In the rows, zero is written as 128.
One turn moves each row of this set onto another row. After a few examples, where does it send each row asked below?
Z21: [120 130 136 161  99 131 125 109 139 164  91  95 109 148 143 143 115 154
 133 120 117 131 108 125 125 124  89 110 118  97 109 124]
Z125: [129 118  96 120 114 143 139 107 145 128 128 112 121 132 119 169 110 102
 119 169 107 102 126 130 139 119 136 102  94 123 114 142]
Z293: [110 138 141 159 114 138 113 105 135 129 103 100 123 131 139 130 108 151
 139 122 112 132 120 135 121 128  83 113 121 103 100 130]
Z715: [ 96 131 134 149  81 118 134 140 155 138  93 108  97 132 146 149 124 144
 123 127 150 163 127 120 135 109 124 112 131  84 104 141]
Z706: [107 128 130 137  87 130 144 117 149 161  56 122 111 152 138 132 114 138
 124 147 136 164 118 122 119 146 116 112 110  92 142 135]
Z500: [107 130 135 152 106 132 134  98 118 144  95 112 117 130 127 127 109 173
 129 116 129 131 119 134 122 135  93 123 117 107 102 116]
Z176: [ 92 129 134 141  94 119 137 131 130 117  96 121 110 112 131 129 116 160
 127 122 153 157 134 127 134 118 120 126 129  86  97 135]
Z582: [121 120  92 114 107 141 144 106 151 129 126 125 126 140 116 171 110 104
 114 169 120 115 132 134 135 123 149  98  91 131 115 149]
Z245: [101 128 134 123  98 131 153 112 131 142  68 132 122 132 121 115 108 157
 123 134 147 159 126 127 118 151 121 125 112  94 130 122]
Z695: [133 118  93 118 115 142 139 108 150 126 131 118 127 141 118 165 105 101
 122 164 115 107 129 132 137 116 139 103  92 125 113 148]
Z345: [118 120  95 114 106 144 148 109 150 133 120 119 120 133 116 173 111 103
 108 176 115 114 132 132 136 127 152  99  94 128 120 141]
Z466: [ 87 139 135 133  97 142 140 101 145 147  69 131 129 145 127 125 108 146
 119 144 126 162 129 137 110 166 116 107 111 111 134 129]
Z854: [123 119 102 112 109 140 144 118 154 126 134 110 117 127 116 174 111 103
 114 164 118 110 131 127 143 115 155 101 101 118 109 140]
Z767: [125 119  97 110 110 140 143 113 157 127 137 118 127 137 116 172 110 103
 119 161 123 111 131 130 138 113 155  99  98 124 107 144]
Z658: [ 86 140 148 127  95 126 131 136 162 115 103 112 119 122 132 133 115 143
 127 124 148 167 138 126 131 125 137 111 137  85 102 136]

Z466 goes to Z658
Z345 goes to Z854
Now find these:
Z706 goes to Z715
Z582 goes to Z767
Z500 goes to Z245

